B =
132,134,127,118,128,127,131,128
120,118,134,141,121,125,120,120
130,119,127,126,132,135,139,138
124,127,123,136,134,135,125,135
139,130,116,145,138,125,123,127
131,135,120,119,137,136,130,140
123,135,128,147,133,123,105,118
125,121,133,134,126,126,133,126
135,122,137,133,117,116,146,118
Rows and columns are numbered from 0.
Which number is the entry just right of the largest entry? 133
Which number is the entry at row 1, column 1? 118
Which number is the top-left entry? 132
Which number is the top entry of the column that holds the smallest entry? 131
Which number is the entry at row 2, column 0? 130
Which number is the entry at row 1, column 0? 120
The bottom entry of the column that holds the smallest entry is 146
The top-right entry -> 128
Which number is the maximum? 147
Which number is the entry at row 2, column 1? 119
The entry just right of the smallest entry -> 118
The entry just left of the largest entry: 128
Which number is the bottom entry of the column that holds the largest entry? 133
Which number is the bottom-left entry? 135
Which number is the entry directly above the largest entry? 119
The bottom-right entry is 118
The entry in row 0 and column 1 is 134
The entry just left of the smallest entry -> 123
Which number is the minimum? 105

Questions about the table below. Indices start at 0.
1) Find the entry in row 0 and column 2.
2) Find the entry at row 0, column 0.
3) Find the entry directly above the smallest entry.
4) Find the top-right entry.
5) Find the entry at row 2, column 0.
6) Find the bottom entry of the column that holds the smallest entry.
7) Find the bottom-right entry.
8) Find the entry in row 1 and column 0.
[[128 139 133 104 123 149]
 [132 130 136 103 126 145]
 [131 130 140 104 123 150]
 [129 134 137 103 126 143]
 [131 134 134 102 125 151]
 [128 138 138 104 128 145]
 [135 131 135 104 126 145]
 [132 136 141 103 127 145]
 [133 138 138 103 126 150]
 [132 132 134 103 125 148]]
1) 133
2) 128
3) 103
4) 149
5) 131
6) 103
7) 148
8) 132

Questions about the array below.
1) Which number is the entry just right of the centre entry?
2) Which number is the entry just left of 157?
[[115, 109, 125, 140, 119, 126, 128, 135, 126, 137, 123, 150, 128, 119, 151], [122, 125, 116, 149, 120, 133, 119, 121, 122, 133, 120, 155, 134, 130, 144], [128, 137, 132, 110, 157, 130, 143, 126, 117, 132, 144, 129, 121, 129, 121]]
1) 122
2) 110

A =
[[147 130 125 123 111]
 [146 125 126 123 114]
 [145 133 125 122 128]
 [145 132 128 122 128]
 [147 131 121 125 128]
 [146 130 124 121 118]
 [146 131 128 121 124]
 [142 129 125 126 127]
 [145 126 117 126 123]
 [150 126 131 121 123]
 [145 121 123 118 119]
 [139 124 123 120 121]
 [136 124 122 122 123]]
Indices start at 0.
The bottom entry of the column that holds the smallest entry -> 123
The entry directly below the centre entry -> 125
Give the entry in row 0 and column 2.
Answer: 125
The top-left entry is 147
The entry in row 2 and column 1: 133
The entry just right of the largest entry is 126
Give the top-right entry.
Answer: 111
Give the bottom entry of the column that holds the largest entry.
Answer: 136
The entry directly below 111: 114
The entry at row 0, column 1 -> 130
The entry at row 1, column 1: 125
The entry at row 1, column 2 -> 126
The entry at row 1, column 0 is 146
Give the entry just left of the centre entry.
Answer: 131
The entry in row 2 and column 0 is 145
The entry directly above the centre entry: 124
The largest entry -> 150
The entry directly below the largest entry is 145

m =
[[141 126 120 117 132 139 120 131 129 130 118 144]
 [141 125 124 117 123 130 134 134 119 125 127 130]
 [124 141 139 137 127 117 128 119 128 137 123 123]
 [128 115 136 120 125 138 119 122 144 126 126 120]
 [119 122 116 129 130 129 129 127 130 112 136 146]
 [120 123 124 136 141 121 137 127 125 116 140 132]
 [127 136 134 139 147 128 123 138 134 151 116 133]]
The entry just right of the largest entry -> 116
Report the top entry of the column that holds the smallest entry.
Answer: 130
Report the 3rd entry in reading order.
Answer: 120
The 4th-last entry, reading row by row: 134
Report the first entry in reading order.
Answer: 141
The largest entry in the last row: 151
The entry just right of 112: 136
The last entry, reading row by row is 133
Report the entry directly above the smallest entry.
Answer: 126
The smallest entry in the last column: 120
Report the third entry on the diagonal from the top-right corner.
Answer: 137
The smallest entry in the first row is 117
Report the smallest entry in the first column.
Answer: 119
Report the entry just left of 115.
Answer: 128
Report the second entry on the diagonal from the top-right corner.
Answer: 127
Report the 5th entry from the end, reading row by row.
Answer: 138
Report the entry in the bottom-left corner.
Answer: 127
Report the entry just right of 115.
Answer: 136
Report the entry in the top-right corner.
Answer: 144
The 2nd entry on the main diagonal -> 125
The second entry in reading order -> 126

[[114 144 127 110 117 122 133 131 123 125 133 129]
 [105 129 115 149 124 127 114 127 144 148 111 118]
 [125 130 131 135 125 128 143 115 114 108 122 126]
 [136 135 132 126 107 138 127 128 123 123 127 141]
 [130 124 153 113 115 126 113 141 117 128 126 139]]
Counting starts at 0.
The top-right entry: 129
Read off the entry in the bottom-right corner.
139
The entry directly above the smallest entry -> 114
The entry directly below 111 -> 122
The entry at row 0, column 1 -> 144
The entry at row 2, column 1 -> 130
The entry in row 0 and column 2: 127
The entry directly above 107 -> 125
The entry at row 1, column 0 is 105
The entry directly below the smallest entry: 125
Read off the entry in row 2 and column 2.
131
Read off the entry in the bottom-left corner.
130
The bottom entry of the column that holds the largest entry is 153
The entry directly above 139 -> 141
Read off the entry just left of 143.
128
The entry directly above 108: 148
The entry directly below 118 -> 126
